Named moves come first, each a turn or a mirror and shown by rows before and after it. Which of them, in which order, take the first row of each pair that follows to the second? Write the first one first, as in the answered first pair.
Gile:
-9 -42 -6 -2 -4 -31 -20 28 0 22 7 -26 -5 12 17 -10 26 19 22 -12 8 -16 -5
 0 24 49 0 4 18 -15 7 5 -10 -24 => 16 8 12 -5 -13 15 -34 18 -22 -26 12 20 -7 -3 0 26 -37 -25 -36 -32 -6 -8
 -22 -10 15 19 -11 -15 -27 -20 -25 1 5 5
17 16 6 1 4 -15 -41 40 -10 2 -10 41 -32 15 33 11 -22 8 -18 5 -5 -13 -8
 16 5 2 15 -37 -23 -13 -31 4 2 11 => 7 -9 -2 4 5 -38 -36 44 0 22 -12 23 -31 24 42 -5 11 31 9 13 2 -17 -1 23 8
 17 23 -26 -1 -11 -15 4 -6 -3
22 9 6 9 17 -10 12 4 -5 4 -18 25 -10 4 5 14 -24 -5 -13 6 -34 -8 1 -19 4
 -9 9 9 -11 -15 -6 -7 12 6 => 14 -11 -2 9 22 -29 16 7 4 23 -22 9 -7 10 13 -1 -1 13 10 12 -31 -11 7 -13
 7 4 14 17 7 -14 4 -7 5 -7
dozur:
6 15 -7 -10 -3 2 -11 14 2 -15 6 10 -3 -1 7 -1 -12 -9 -11 -10 9 -6 -25 4
 -4 -3 -1 -6 -10 -8 -15 0 -1 4 => 3 13 -4 -9 -6 10 -3 1 -2 -12 4 9 5 -4 -1 5 -19 -17 -12 -8 6 3 -11 4 -7
 -15 -3 -3 -14 -2 -12 -2 9 11
-9 -12 0 8 -6 13 6 2 0 0 7 2 6 -14 5 -2 12 12 7 5 5 0 -4 -7 -2 4 8 -13
 -5 -5 10 10 3 8 => -11 -11 -1 8 -7 12 3 6 1 -2 9 1 4 -13 7 -3 13 12 6 3 6 0 -7 -8 -2 7 9
 -15 -4 -6 9 10 2 6
13 -18 1 5 8 16 4 5 -10 8 -1 -19 -14 11 0 11 -5 -4 -1 -6 -7 2 -5 -8 4 -4
 -2 2 4 1 -2 2 3 -10 => 11 -19 0 5 8 13 2 5 -9 6 -2 -20 -16 13 1 10 -4 -2 0 -6 -6 4 -6 -7 4 -2 0
 4 7 0 -4 5 0 -11
Pifis:
2 -4 0 4 2 -2 8 -1 0 1 -2 5 -10 2 -3 0 -2 5 4 -1 -12 3 12 -5 1 -2 3 6 8
 6 -4 5 7 11 => 7 2 0 2 3 -3 -1 8 1 -3 3 6 -16 3 5 0 -2 7 -1 -4 -9 -2 -1 1 0 5 3 0 8 1
 -9 8 1 9
-2 -8 0 7 10 -4 5 16 8 15 -4 -9 -22 4 5 -17 16 16 15 17 -4 -19 5 5 12 28
 4 8 10 -12 -9 -5 -8 -6 => 3 19 6 -1 -1 18 -11 16 6 -11 6 1 -2 -10 -3 2 -13 -14 -14 -5 9 -13 -22 16
 2 9 -12 -2 -4 -15 -30 2 -10 0
12 -17 -10 1 9 -18 2 -4 -4 12 -15 -3 13 16 -5 -15 41 -6 19 3 4 -8 8 -17
 11 25 15 -3 9 10 17 -31 -1 -21 => 21 14 -8 -7 5 -8 -23 16 -2 -15 0 5 19 5 0 -4 26 -23 -6 -17 16 -15 -32 -3
 4 25 4 -21 1 -1 -5 -23 -14 -21
Then:
Each pair is 2 to 3 moves apart.
8 18 -1 -1 9 -2 -15 16 -4 -7 5 8 -18 0 11 0 -1 12 -15 -7 -1 -12 -18 -4 3
 8 5 -6 -4 -14 -7 11 -11 4 => -11 -10 -6 -7 6 -13 -2 7 4 21 5 -17 10 -2 1 -9 17 14 11 -1 19 -3 1 5 1
 -3 -3 10 11 2 9 11 -9 -10
Gile Pifis Gile
11 15 -22 -22 11 8 -15 -5 -4 -6 7 -10 -3 10 16 9 -21 -3 -17 -4 17 35 -19
 12 4 -8 -12 -1 -8 -8 2 6 5 -9 => 17 14 -21 -17 14 12 -10 -4 -10 -10 3 0 -21 14 17 7 -23 0 -19 2 -2 33 -12
 1 8 -1 -6 -5 -14 -12 2 4 10 -3
Pifis Pifis Gile
0 5 10 -9 -11 3 -8 2 1 -1 16 -9 26 -8 -6 14 -8 -17 -7 -10 30 19 -12 6 -3
 -5 -12 -1 -7 -4 -20 9 -2 -8 => 2 -2 14 -5 -10 10 9 -17 -11 4 8 0 20 -5 -16 17 -13 -18 -4 2 10 27 16 -8
 2 -15 -7 4 -15 5 -10 2 14 -1
Pifis Gile
-9 -10 -3 -8 1 6 -2 -4 -3 9 7 2 11 -3 5 8 3 -5 3 0 20 9 -1 10 -1 -1 -7 2
 0 5 3 2 -1 -4 => -4 -17 -5 -3 6 5 7 -10 -6 14 2 8 -1 1 4 5 4 1 8 10 6 8 12 -1 4 2 1 2 -4
 4 8 -2 3 2
Pifis Gile Pifis
14 -20 3 6 11 -7 10 3 -5 31 0 -1 -14 0 -18 10 11 2 34 10 -7 24 1 25 33
 -12 9 -8 7 -23 6 -8 24 -6 => 6 -16 1 -1 8 -8 2 8 -2 33 4 -11 2 -4 -16 13 12 -6 34 3 9 27 -11 36 28
 -19 1 -7 13 -20 2 -3 17 -12
Pifis Pifis Gile
2 2 -6 -4 -4 18 -4 -8 23 -25 11 7 -13 -7 -8 18 15 -4 -17 -8 6 8 8 -1 -8
 23 3 -4 -23 -20 -15 13 3 13 => 3 -7 -8 -1 0 14 4 -13 20 -18 4 6 -22 -1 -7 16 19 5 -8 1 -5 8 20 -7 -5 27
 8 -1 -24 -21 -8 8 6 16
Pifis Pifis Gile
6 -11 6 5 8 -2 8 2 -3 5 -8 6 -24 9 11 -8 10 16 8 11 -14 -4 4 -5 5 11 13
 3 8 -4 6 -6 3 3 => 2 0 11 3 -3 20 11 -16 -9 -3 -6 10 1 -1 -6 9 -15 -10 -7 4 -4 5 7 -4 -2
 -18 1 2 -7 7 -1 -8 13 9
Pifis Pifis
23 0 -3 16 17 -25 19 23 -12 -3 -11 -9 -35 19 20 -27 30 8 17 -1 3 -11 17
 8 2 16 23 16 6 14 10 -4 -7 -14 => 14 8 7 12 4 9 28 -14 -26 -9 -10 -6 6 3 -13 0 -11 -33 -3 -10 13 12 32 8
 -9 -34 -1 20 -14 36 8 -8 14 0
Pifis Pifis
8 8 12 -6 -26 9 1 -11 -15 -11 -19 3 -1 10 -14 11 -20 -5 -11 19 -9 1 -13
 19 -1 -23 -17 -15 3 -15 -19 -23 14 0 => 10 10 12 -7 -23 9 -4 -6 -12 -12 -18 4 -4 11 -11 11 -18 -6 -12 16 -8 1
 -18 19 -1 -19 -18 -16 3 -18 -22 -22 10 -1
Pifis Pifis Pifis
-6 -2 -2 -1 16 -11 -8 -6 22 -7 -6 -9 24 -11 17 -16 22 -7 15 8 9 9 6 -13
 0 -2 -2 -9 -12 -4 6 20 0 -13 => -2 -6 1 2 17 -3 0 -17 16 -8 -11 -2 19 -10 11 -12 15 -8 15 14 -1 16 23
 -21 0 -10 1 -7 -15 0 11 14 11 -5
Gile Pifis
-11 4 5 -1 -21 18 6 5 8 -18 -6 5 17 -40 17 22 -12 -15 -17 -7 18 -28 -8
 12 -17 -2 -16 -8 -39 18 -10 18 -5 -17 => -11 -19 -5 5 -6 -9 14 19 16 -1 -14 -4 -15 -24 35 -2 25 21 11 12 6 -42 -1
 9 -5 34 2 -2 -18 10 6 17 -12 -25
Pifis Pifis
2 3 -1 -9 -3 0 -23 20 9 -3 -4 5 -11 14 12 -1 -6 -1 -4 -10 4 -10 -26 3 4
 19 -3 5 13 -14 9 7 -21 -16 => 0 -4 10 -5 -5 23 0 -14 -6 0 -13 17 -1 10 -10 14 -29 -18 -8 -2 -12 6 11
 -13 3 -13 -6 13 -2 5 15 -5 4 1
Pifis Pifis Gile
0 -7 -6 -5 0 -1 5 -4 -3 13 -10 2 4 1 -5 6 26 6 2 3 -3 -1 4 -1 14 2 7 4 4
 2 -5 -5 0 -5 => -4 -5 -6 -8 -3 -1 2 -5 0 14 -6 -2 14 -4 -7 8 23 -1 0 -1 6 1 0 4 13 -3 3
 5 5 4 -5 -4 -2 -8
Pifis Pifis Gile
2 15 6 5 -9 30 -11 -24 -12 -12 -12 -4 9 1 -21 14 -40 -22 -7 -1 -28 12 11
 -5 6 -33 -4 -3 -23 13 -6 5 -8 21 => -11 -17 -15 4 -1 -19 -14 3 14 20 -13 -43 1 15 5 -19 17 21 36 9 -11 -6 4
 11 13 13 8 2 19 2 14 11 -32 -7
Gile dozur
1 -4 1 1 -11 -9 1 18 -4 6 -8 -12 -15 22 26 -25 27 28 20 1 -3 -7 10 -5 9
 13 8 12 7 -23 -6 -3 -2 6 => 13 17 14 1 -18 22 2 2 -20 -17 -7 14 -12 13 9 -2 -12 -2 -10 -7 -12 0 15
 -16 3 -13 -1 4 -21 -21 -20 -7 13 26
Gile dozur
10 -3 -1 8 4 4 12 -7 -12 -21 -3 24 -19 8 1 -11 7 13 -6 12 -25 -11 18 -9
 -2 -2 7 -3 -12 -7 10 3 17 9 => 14 10 -1 4 3 6 1 2 -13 -31 4 26 -17 2 4 -7 0 3 -16 2 -18 -13 -1 -2 -4 -2
 5 -10 -16 -13 -1 9 11 7
dozur Pifis
3 9 9 -20 -23 10 -22 -6 8 -12 18 2 35 -24 4 15 -23 -10 -4 -38 38 11 -33
 28 -3 -5 -19 -16 -13 3 -10 -1 -13 -24 => -4 -3 10 -17 -26 14 -9 -21 5 -2 13 -3 49 -24 -9 17 -25 -16 5 -33 40 21
 -13 23 -2 -19 -23 -6 -13 14 1 -4 -4 -21
Gile Pifis Gile
-4 2 -3 -8 -10 -1 -1 2 -5 -2 3 -10 21 -2 1 12 -5 -15 -5 -4 15 10 -7 8 -1
 -2 0 -6 -11 6 -1 6 0 -14 => -3 5 -2 -4 -9 3 0 -2 -8 -2 2 -5 18 -2 -2 12 -9 -17 -10 -4 11 11 -2 7 -3
 -4 1 -6 -11 4 -3 4 4 -11
Gile Pifis Gile
-2 -9 9 5 0 -20 -12 11 7 11 5 -22 -3 10 13 -14 15 20 21 12 24 -12 1 3 -8
 20 25 1 5 10 24 1 6 -6 => 14 -1 17 9 4 -11 -11 13 -2 -2 1 0 -29 14 15 -11 3 23 9 14 1 -17 3 -11 -5
 28 33 -5 -7 1 17 -8 11 5
Gile Pifis Pifis
12 -10 -1 1 8 -12 13 3 3 5 4 -8 -16 15 7 -8 6 14 18 11 -8 -5 8 -4 16 20
 6 4 4 -7 12 -5 0 -5 => 10 4 0 -3 4 -12 -6 13 9 -4 14 -10 -6 8 13 -6 6 6 11 -3 10 -9 -19 9 11 19
 -2 -4 4 -12 1 3 -11 -13
Pifis Gile
-4 10 0 0 -7 2 -12 -9 -5 5 13 -12 12 9 -7 18 -2 -7 -15 -16 6 17 -9 -1 -1
 -19 -14 2 -1 18 -12 -9 -10 20 => 0 5 4 5 -2 5 -1 -18 -12 7 9 -4 3 13 -9 19 -4 -5 -11 -11 -8 17 6 -10 4
 -20 -7 5 -3 18 -8 -14 -3 29
Pifis Gile
-10 4 13 -11 -6 7 13 -10 -11 26 5 -5 28 -16 -15 24 -9 -24 15 -3 23 -10 7
 -6 -13 -25 -1 1 -14 41 -2 -6 10 11 => 6 -4 15 1 5 0 24 -6 -17 25 -5 14 -21 -2 -5 12 -1 0 21 14 -17 -18 23 -28
 0 4 25 -1 -13 32 4 -15 16 23
Pifis Gile Pifis
